128 stands for zero in the data rows.
Here are some points:
[248 196  12 194 209 205 169 188 186 159 114  99 119 119 153 124 107  72 112 156 178  98  39 143 149 122 144 121  74 141  59 127]
[101 109 157 154 159 178 128  88 102 108 113 128 147 170  94 179 159 108 124  82  97  70 131 135  77 119  99  88  56 124 165 217]
[134 137 128 127 142 137  93 108 102 118 110 125 163 182 104 171 158 108 151 104  87 112 130 131  83  36  82  79  80 129 145 186]
[134 143 115 152 152 147 148 106 106 102 117 153 121 138 131 107 127 168  76 134 187 179 117  72 168 159 164 192  87 138  73 145]
[124 130 126 130 132 124  73 111 122  75 166 168  92  96 137 137 105  68 237 151 148 189  66  68 152 167 143 169  72 142  86 133]
[139 147 100 161 135 172 113 172 110 148  86 105 119 164 116  78 144  76 142  89  80  88  96  98 106 143   1 128 161 145  83 108]
[135 144 107  62  33  56  97 183 210 188 139 129 100  76 203 105  24 169 119 165 140  95 145 138 133  95  92 121 150  99 150 112]
[147 164 182 169 157 156 140 106 133 107 118 118 140 158 122 127 135 146 145 113  79 102 128 125  82  95 115  37  61 119 160 135]
[137 124 152 100 123 103 153 186 232 136 104 103 232 193  17  52 232 184 165  50 123 142 163 187 134 115 133 164 162 244 106  94]
[126 137 124 147 144 142 117 119 148  73 160 141  88  97 152 123 105  72 100 144 145 117  83  72 160 149 138 136  98  60  75  90]
[122 122 123 132 146 132  78 148 111  91 127  74 114 136 116 126 137 173 124  83  90  74 130 141  90 161  32 116 117 171  66  98]
[127 135 121  99 116 122 128 103 124  98 133  67 112 128 120 124 154 158 103 127  74 137 116  96 113 132 127 129  48  46 121  88]
[136 138 127 131 113 124 214 160 182 152 114 120 142 145 124 118 126 178  35 134 192 191 107  64 232 177 184 244  98 127 162 172]
[120 122 132 135 134 141  98 157 119 116 105 130 164 185  81 188 177 151 174  73 107 187 118  88 100 186 109 131 104 173  88  96]
[150 188 146 183 171 222 144 177  98 174 137 119 108  91 139 113 106  81 144 146 176  91 157 144 192 128 146 114 174 125 180 188]
[ 56  39 204  83  55  70 100  72  93 154 126 126 137 123 125 136 103 191  84 143 152 154 212 161 140 140 151 128 172 114 157 115]
[135 125 130 122 129 122 174 142 183 106 119 135 143 178 110 170 171 132 179  79  96 180 119  83  96 152  46 148  96 129 176 190]
[123 133 154 182 197 144 163 115 130  84 161 155 110 127 140 139 122 148  61 120 192 184 162  71 220 194 178 139 210 147  77 113]
[150 144 156 157 155 144 140 115  97  94 135  99 134 156 118  77 140  91 138 115  77  84  92 111  49 104 123 110 102  96 120  99]
[127 124 130 138 141 120  92 112 150  64 169 199 101  91 143 156 119 157 115 150 192  93 140 124 212 129 166 103 183 137 197 140]
[132 151 201 161 191 145 165 162 143 132  64  83 218 177 103 111 161 107 114 103  82 119 131 107  86  65 107 122  53 113 171 106]
[ 97  92 161 190 185 183 200  75  96 166 136 148 116 135 141 121  96  83 148 140 130 128  88 156 153 137 116 118  94  11  88  90]
[105  59  31 208 180 154 173 153 113 124  99  51 255 192 109  45 139  88 100  94  62 121 147 161  73 101 120 120 144 139  81 138]
[114 109 145  98 105  86 149  72 103 163 149 147 109 116 124 141 128  95 133 138 173  74 141 121 160  93 155  60 158 117 157 127]
[206 169 176 237 223 170 222  60  87 166 141 129 106 124 121 135 129  88 160 119 179 142  88  91 171 127 139 133 105  69 103  93]
[160 153 148  88  92  84 108  73 201 192 151 176  94  61 200  25  67 172 143 153 145  95 202 110 124  87  87 121 208 126 179 161]
[123 120 112  91 112 101 109 156 172 110 116 136 119 145 115 118 146 174 111 125  79 120 109  70  61 151 152 187 145 103 123  97]
[ 50   0 223 194 175 214 155  64  96 178 132 115 100 104 139 111 106  91 177 139 150 149  61 160 127 142 135 126  65  77 113 106]
[127 124 115 212 172 209 174 197 242 176 150 133 105 112 126 128 112  84 156 114 161 136 148 101 143 105 136 123 142 169  67  99]
[159 158  97 174 213 201 193  63  88 193 185 186  91  70 156 197 102 187 163 180 125  98 112  77 151 117 130 255  36 177 101  90]
[150 137 129 132 121 141 198 177  89 171 129   1 102  98 150 115  97 101  69 144 124 191 104 185 135 183 122 154 118 183  79 105]
[209 184  66  78  91  61 105 192  89 180 162 179 100  87 244 118   0 130 102 198 138 116 131 151 128 133  76 115 138 167 104 109]
[142 133 137 120 100 119 144 119 129  94 131  95 117 144 114 134 146 149  51 101  90 171 126 190 113 164 106 173 125 139 184 145]
[111  99 100  83  66  89 107 102 106 104 121 100 154 178  88 108 221  90 122  79 123  80 147 139 125 118  79  64 150 182 108 111]
[127 124 122 150 140 161 126 185  88 143  89  92 129 141 116 122 136 162  49 118  61 185 171  60  72 255 120 162 153 217  82  93]
[170 148 113 101  98  67 114  84 224 139  98 123 191 186  72 176 165 135 149  54 107 120 138 161 123  87  57 134 137 132 163 243]
[156 161  96  80  65  72  70 172  96 183 149 164  97  80 159  69  77 144 119 162 115  83 131  90 110 100 147 128 112 121 151 194]
[132 142 140 124  96 138 165 126 146  59 255 202  88  59 239  75  89  61  63 213 118 187  64 184 134 156  76 190 130 140  92 138]
[120 128 126 127 124 119 236 169  91 179 156 167 106 123 130 152 131  94 194 125 191 189 118  87 166 232 224 133 119 195 119  91]
[144 156 180  81 107  80 107  82  93 156 118  86 122 139 129 140 116  71 109 139 166 110 195 101 134 122 147 112 174 136 193 144]
[102  46 255  57  71  34 102  78  93 136  90 124 224 196 100  90 173  98  97 113 119 126 108  78 109  80 120 142 106 141  70 119]
[108 114 123 141 148 153 117 174  95 161 127 114 134 148 122 145 153  64 102 120 118 103 179 171 142  75 128 140 197 119 140 166]
[116 122 134 126 120 113 183 105 102 108 121  78 132 154 114  98 151  94 138 123  73  66 142 106  64  64 112 112 141   0 103  92]
Here are 38 more points, each followed by its number:
[124 141 121 118 122 132 166 182  90 186 158 143  96  67 176 255 115 186 134 205 190  69  31 168 255 102 209 134  98 110 132 120] 0
[108 117 126 134 127 117  75 139 140  64 229 241  91  79 194  77  82 195 167 203 127 152 174 183 146 162  90 151 157 141  69 131] 1
[110 104 117 141 129 180  99 188  93 170 133 138  93  75 164 161  61 105  66 154 118 195 126  59 123 195 107 177 134 255 109  88] 2
[134 123 118 164 161 162 160 186  96 149 113  99 146 175  90 188 161 190  88 120 117 174 177 176 121 185  85 133 177 145  71 134] 3
[154 159 144 151 155 164 154  94 158 127  10 131 205 162 113 151 156 125 129  94  72  75 122 117  88 126 104 100 117 131 190 169] 4
[ 98 104 127 126 136 136  67 129 115  65 179 192  89  93 174 160 108  61 185 157 158 169 193 186 157 140 130 147 223 109 141 100] 5
[125 131 128 128 133 130  90 126 106  83 144 144 105  75 153 175 100 134  86 152 164 159 125  93 199 210 140 110 140 148  63 103] 6
[ 64  85  56 205 186 167 187 134 117  61 246 173  89  69 165 107  83 194 153 159 140 104  75 179 142  57 115 159 131 108 161 124] 7
[168 230   0 166 174 140 148 163 101 124  72 122 168 196  29 180 171 127 153  65 102 135 140 162 101 122 111 123 149 210  90  90] 8
[114 110 132 149 162 153 116 110 107 103 121  23 125 190  84 107 159 141 213 118 107 177 124 197 115 208 103 197  61 189  92  90] 9
[147 190 160  92  96  68 125 192 168 187 151 138  92  69 178  84  85 188 180 188 137 155 161 196 130 143 113 156 171  85 145  98] 10
[ 76  32  77  94  88 117 112 132 123  79 151 146 121 128 127 139 132  92 159 124  59 161 159  97  94 153  23 130 188 120 143 135] 11
[160 150 150 186 237 177 189 102 116 102 112  13 103  94 134 101  96  59 128 145 178  72 224 142 174  63 195  77 193  31 116  88] 12
[129 118 128 106 114 127 133 164  99 141 123 131 150 163 108 105 134 183  79  99  89 140  26  63 101  72  97 149 122 135 192 159] 13
[196 173 113  96  93 100 127  94 113 134  46 114 202 157 100 128 138 125 111  94  91  97 153 152  70  45 125 114 173 118 167 125] 14
[ 98 115 140 111  95  96 138  99 197 147 107 128 171 193  79 175 170 127 147 100  94 104 121 132 121 112 134  81 119 143  64 129] 15
[141 142 102  68  67  42  76 191 255 197 222 184  89  63 225 206  98 181 166 159 161 150 132 175 138 143 151 144  61 104 114  94] 16
[112  92 153  82 112  89 126  91 109 127  73 130 197 182  90  90 179 113 106 105 118 135 103  84 109 160 127 133 108  89 128  90] 17
[ 84 100 166 162 170 186 147  71  95 182 147 150  96 105 122 125 133 145 112 113  63  73 125 112  24 110 102 116 144 102 159 107] 18
[155 154 101 146 138 128  95 123 123  74 141 135  91  76 161 110  54  73  42 161 132 189  77  68 143 168  72 146  86 168  96  94] 19
[171 212  23  17  60  51  52  60  89 193 197 225  94  85 129 103 137 133 137 114  61  71 119 121   0 136 136  97 110 156  80 110] 20
[147 165 173  73  81  71 115  79 164 169 138 149 104  91 153  79 112 101 223 166 163 192 116  64 150 174 130 143 122 138  84 117] 21
[159 162 217  80  78  64  81  78  98 147 105 118 153 164  85 124 151 143 174  67  86 177 143  73 105 171  64 146 162 131 183 211] 22
[131 132 133 102 124 102 151 181 100 162 125 112 115 127 132 112 104  66 144 122 171 111 139 122 159 137 156  24 137 149  78 109] 23
[115 107 162 102 113  96 137 161 110 125  24  60 131 143 128 122 123 137 199 125 170 170 130 195 169 155 199 151  81 122 158 223] 24
[107  96 196  97 128  85 159 100 157 118  94  82 176 162 114 111 134  88 116 108  62  85 100  96  55 132 119 127 108 159  98 104] 25
[ 71 101 144 171 165 163 133  63  89 183 134 136  98  70 208 172  81 124  58 192 116 185 107  79 118 166 128 165 100 137 195 128] 26
[125 145 109 121  98 133 140 141 113  83 138 146 103 109 140 117 124 131  81 113 188 158 120 186 178 140 157 139 125 125 180 177] 27
[139 134 112 145 151 156 100  88 128 144 109 112 155 181  63  66 181 167 185  88  93 184 144 176  95 161 114 137 152 149  64 100] 28
[ 59  99 136 143 128 122  89 147 110 119  81 123 131 133 124 145 130 173  79 108 173 155 149 174 173 133 133 146 133  80 133  99] 29
[160 154 143 112  79 126 130 137 108  72 154 142 100  89 157 164 111 160 118 153 156  87 124 123 140 138 140  55 129 156 100 121] 30
[ 28  57 105 157 163 160 127  69 106 173 151 161 111 107 159 142 109  97 141 142 165  99 140 133 178 120 146  47 166 129 188 202] 31
[110 118 120 133 144 136  47 157 163 115 102 152 170 171 118 179 149  80 107  87  69  92  99 149 116  72 120 108 123 108 125 119] 32
[206 182 166 169 165 150 134 154 133 110 128 104 129 137 113 138 155 141 190 118 106 168 124  67 114 177 114 156  94 145  62 108] 33
[134 166 159  89  75  95  84  86 103 144 114 111 127 125 141 136 102 179  90 138 146 143 219 155 136 132 122 116 179  24 111  92] 34
[126 130 104  85  82  78  78  87 149 139  83 126 139 166 116 205 148 164  56 129  68 177 129  57  67 176 117 211 109 134 193 147] 35
[ 94  86 243 164 154 165 148 159  98 114  94  72 126 141 120 141 127 156  91 133 156 132 108  87 176 106 158 140 113 154  74 114] 36
[122 134  74 221 177 195 163 171 142 123   0 119 150 179 121 217 178 103 125  93 111  59 112 130 137 126 121  13  89 124 166 255] 37
Which two of these numbered points are nearest to each point below, looking only along the 3 directions in which the first points spread most? Their numbers follow each, nearest first.
[154 155 187 177 200 171 206  75 153 159 109 134 117 120 130 110 100  80 126 137 155  70 114 132 125 124 153   0 141 114 137 115] > 12 18
[139 141 109  74  61  93  94 179 155 161 131 112 121 182  44 100 184  74 167  89  75 149  79  71  80 123 133 147  99  39 149  92] > 17 15
[231 203  68 168 167 185 183 190 101 191 201 159  95  73 181 193  87 140 105 232 152 116 104 100 152 109 164 120  16 158  91  97] > 0 26
[107 110 119 150 153 152 121  65 105 186 156 173 106 140 119 131 141 106 204 110  68 194 142 200  35 173 118 160 143 164  89 117] > 36 24
[106 114 154  91  87  75 102  90 170 115  68 103 166 154 119 141 143 111 125 106 110  60 134 164 120 113 112 132 141 100 105 110] > 14 11
[143 176  93  74  90  83  80 179  89 177 135 151  99  98 152 106  75 113  19 184 142 191 114 195 117 168 134 232 129 221  95  86] > 2 6
[  9  51 174 176 203 151 178 168  92 126  31 107 187 172 116  67 121 123 134  94 164  77 131 157 146  81 137 129  66  98 119  95] > 37 4
[205 154 144 107 102 109 135 113 125  84 134 141 111  82 147 160  44 155  85 176 146 125 136  83 142 123 130 138 136 234  94  97] > 21 27
[153 135 118 112  98 108 120  75 193 158 123 130 117 111 134 147 121  79 111 134 183 134  89 148 185 102 191 122 109 138 185 153] > 30 5
[102 110 139 144 159 149 121 123 127  80 141 125  96  90 143  90  73 162 139 172  86 108 151 142 106  54 115 103 165 106 125 114] > 31 23
[140 143  90 173 177 182 181  77  94 174 130 119 105 113 130 105 130 119  78 126 171 171 114 168 162 218 142 140 126 131 173 232] > 19 26
[126 131 133 147 146 130 111 144 119  81 149 154  95 103 168 140  64  68 175 169 132 174  46 185 119 145 145 197 129 111 136 119] > 26 7
[127 125 110 116 113 116 154 151 148 105 114 128 148 145 129  92 148 118 127 104  98  79 141 103 118 152 124  95 168 165  71  97] > 24 13
[185 147 151 120 133 113 158 107 141  97 124 117 114 120 154 116 118 159  77 166 180 171 143  62 201 156 243 167 153  94  97 100] > 6 19
[101 118 107 125 127 126 209 137 119  70 146 147  98  91 137 151 120 164 119 137 168 102 153 104 164  99 150 105 187 113 127 119] > 30 27
[103 102 137 153 164 143 132  93 107 138 101 106 185 171  96  86 153 116 122  90  80  63 143 114  78 101 128 122 137 119 123 150] > 4 32
[132 135 109  98  52 105  96 154 145 120  96  96 255 195  53  93 164  84 109  97 113 128  99 136 125 111 109  81 121 143  85 143] > 15 17
[126 135 128 111 117 108 168 181 206 153 127 138 126 156 104 161 134  65 150  96  73 112  51  75  58  71  13 152 118 128 182 179] > 32 25
[178 215  80  49  82  76 105 167 102 136 105 118 241 195  76  58 182 111 108  76  80 110 124 106  87 121 124 126 138 179 116  99] > 22 35
